X =
[[-0.99  5.83 -2.28 -2.54 -2.19  1.01  0.09 -0.35 -1.80  2.95 -2.48 -4.71
   2.34 -1.51]
 [-0.79  5.86 -2.18 -2.48 -1.10  1.49  0.90  0.65 -3.13  2.75 -2.37 -4.27
   2.00 -0.67]
 [-0.87  5.36 -1.69 -2.38 -2.09  3.22 -0.21 -1.55 -2.28  2.80 -3.65 -3.09
   1.69 -3.31]
 [-1.16  4.70 -2.19 -1.91 -1.94  2.61  0.82 -0.05 -3.10  3.00 -4.25 -3.39
   1.34 -2.11]
 [-1.03  5.38 -1.48 -2.66 -2.14  3.38 -0.61 -1.38 -1.95  2.66 -3.68 -2.98
   1.81 -3.60]
 [-1.02  4.76 -2.06 -1.74 -1.73  3.12  0.04 -1.37 -2.64  2.54 -3.62 -3.04
   1.50 -2.98]
 [-1.22  4.07 -1.92 -1.29 -1.88  3.20  0.91 -0.45 -3.65  3.38 -4.29 -3.32
   1.14 -2.30]
 [-0.82  5.52 -2.28 -2.23 -1.44  1.02  0.80  0.96 -3.04  3.05 -2.26 -4.60
   2.02 -0.62]
 [-0.82  5.25 -2.22 -2.18 -1.71  1.08  1.10  0.97 -2.72  2.99 -2.21 -4.63
   2.35 -0.76]
 [-0.76  4.42 -1.93 -1.75 -1.86  2.85 -0.03 -1.42 -2.15  2.49 -3.72 -3.09
   1.66 -2.86]
 [-0.96  4.78 -1.69 -1.92 -1.98  3.15  0.07 -1.10 -2.89  3.23 -3.96 -3.31
   1.31 -2.65]
 [-0.99  5.84 -2.53 -2.24 -1.67  1.54  0.99 -0.05 -3.13  3.37 -3.23 -4.61
   1.64 -0.64]
 [-1.00  5.14 -2.46 -1.82 -1.87  0.98  1.01  0.38 -2.97  3.30 -2.86 -4.81
   1.83 -0.49]
 [-0.78  3.96 -2.12 -1.33 -2.28  1.99  0.16 -0.78 -2.12  2.79 -3.38 -3.63
   1.83 -2.57]
 [-1.08  5.09 -2.41 -1.92 -1.93  0.97  0.69  0.55 -2.78  3.36 -2.90 -4.83
   1.86 -0.68]
 [-0.56  6.03 -2.28 -3.06 -1.52  0.64 -0.83 -0.61 -0.86  2.20 -1.82 -4.37
   2.50 -1.73]]
X[0,0]: -0.99
X[7]: [-0.82, 5.52, -2.28, -2.23, -1.44, 1.02, 0.80, 0.96, -3.04, 3.05, -2.26, -4.60, 2.02, -0.62]
X[13]: [-0.78, 3.96, -2.12, -1.33, -2.28, 1.99, 0.16, -0.78, -2.12, 2.79, -3.38, -3.63, 1.83, -2.57]
X[3,8]: -3.10
X[11,5]: 1.54
X[3,5]: 2.61
X[3,4]: -1.94
X[0,3]: -2.54
X[13,2]: -2.12
X[0,4]: -2.19
X[15]: [-0.56, 6.03, -2.28, -3.06, -1.52, 0.64, -0.83, -0.61, -0.86, 2.20, -1.82, -4.37, 2.50, -1.73]
X[2,10]: -3.65
X[5]: [-1.02, 4.76, -2.06, -1.74, -1.73, 3.12, 0.04, -1.37, -2.64, 2.54, -3.62, -3.04, 1.50, -2.98]
X[11,12]: 1.64
X[:, 13]: [-1.51, -0.67, -3.31, -2.11, -3.60, -2.98, -2.30, -0.62, -0.76, -2.86, -2.65, -0.64, -0.49, -2.57, -0.68, -1.73]
X[9,10]: -3.72
X[2]: [-0.87, 5.36, -1.69, -2.38, -2.09, 3.22, -0.21, -1.55, -2.28, 2.80, -3.65, -3.09, 1.69, -3.31]
X[10]: [-0.96, 4.78, -1.69, -1.92, -1.98, 3.15, 0.07, -1.10, -2.89, 3.23, -3.96, -3.31, 1.31, -2.65]
X[9,12]: 1.66
X[:, 2]: [-2.28, -2.18, -1.69, -2.19, -1.48, -2.06, -1.92, -2.28, -2.22, -1.93, -1.69, -2.53, -2.46, -2.12, -2.41, -2.28]
X[:, 10]: [-2.48, -2.37, -3.65, -4.25, -3.68, -3.62, -4.29, -2.26, -2.21, -3.72, -3.96, -3.23, -2.86, -3.38, -2.90, -1.82]
X[0,12]: 2.34
X[:, 7]: [-0.35, 0.65, -1.55, -0.05, -1.38, -1.37, -0.45, 0.96, 0.97, -1.42, -1.10, -0.05, 0.38, -0.78, 0.55, -0.61]
X[6,1]: 4.07
X[4,10]: -3.68
X[15,6]: -0.83
X[4]: [-1.03, 5.38, -1.48, -2.66, -2.14, 3.38, -0.61, -1.38, -1.95, 2.66, -3.68, -2.98, 1.81, -3.60]
X[3,3]: -1.91
X[9,4]: -1.86
X[14]: [-1.08, 5.09, -2.41, -1.92, -1.93, 0.97, 0.69, 0.55, -2.78, 3.36, -2.90, -4.83, 1.86, -0.68]
X[14,7]: 0.55
X[5,1]: 4.76
X[4,3]: -2.66
X[7,0]: -0.82
X[12,0]: -1.00

B =
array([ 0.19, -0.21,  0.02, -0.09,  0.04, -0.09, -0.04, -0.02, -0.03,
       -0.17, -0.13, -0.04,  0.06,  0.10, -0.17])
B[0]: 0.19
B[3]: -0.09
B[1]: -0.21
B[4]: 0.04
B[10]: -0.13
B[6]: -0.04
B[2]: 0.02
B[9]: -0.17
B[11]: -0.04
B[13]: 0.10

a =
531,153,446,304,754,577,259,461,388
240,477,566,334,322,261,679,249,655
448,778,489,605,589,778,616,257,23
371,643,405,423,500,666,775,218,69
466,391,318,525,335,198,290,672,909
508,646,652,296,537,502,802,99,23
430,374,391,783,441,409,371,536,511
470,328,376,552,723,391,215,644,792
a[0, 0] => 531
a[7, 7] => 644
a[5, 1] => 646
a[4] => [466, 391, 318, 525, 335, 198, 290, 672, 909]
a[2, 5] => 778
a[1, 4] => 322
a[4, 6] => 290
a[6, 7] => 536
a[:, 3] => [304, 334, 605, 423, 525, 296, 783, 552]
a[5] => [508, 646, 652, 296, 537, 502, 802, 99, 23]
a[1, 8] => 655
a[2, 0] => 448
a[0, 4] => 754
a[7, 8] => 792
a[3, 5] => 666
a[:, 0] => [531, 240, 448, 371, 466, 508, 430, 470]
a[1, 3] => 334
a[3, 2] => 405
a[7] => [470, 328, 376, 552, 723, 391, 215, 644, 792]
a[:, 4] => [754, 322, 589, 500, 335, 537, 441, 723]
a[2, 1] => 778
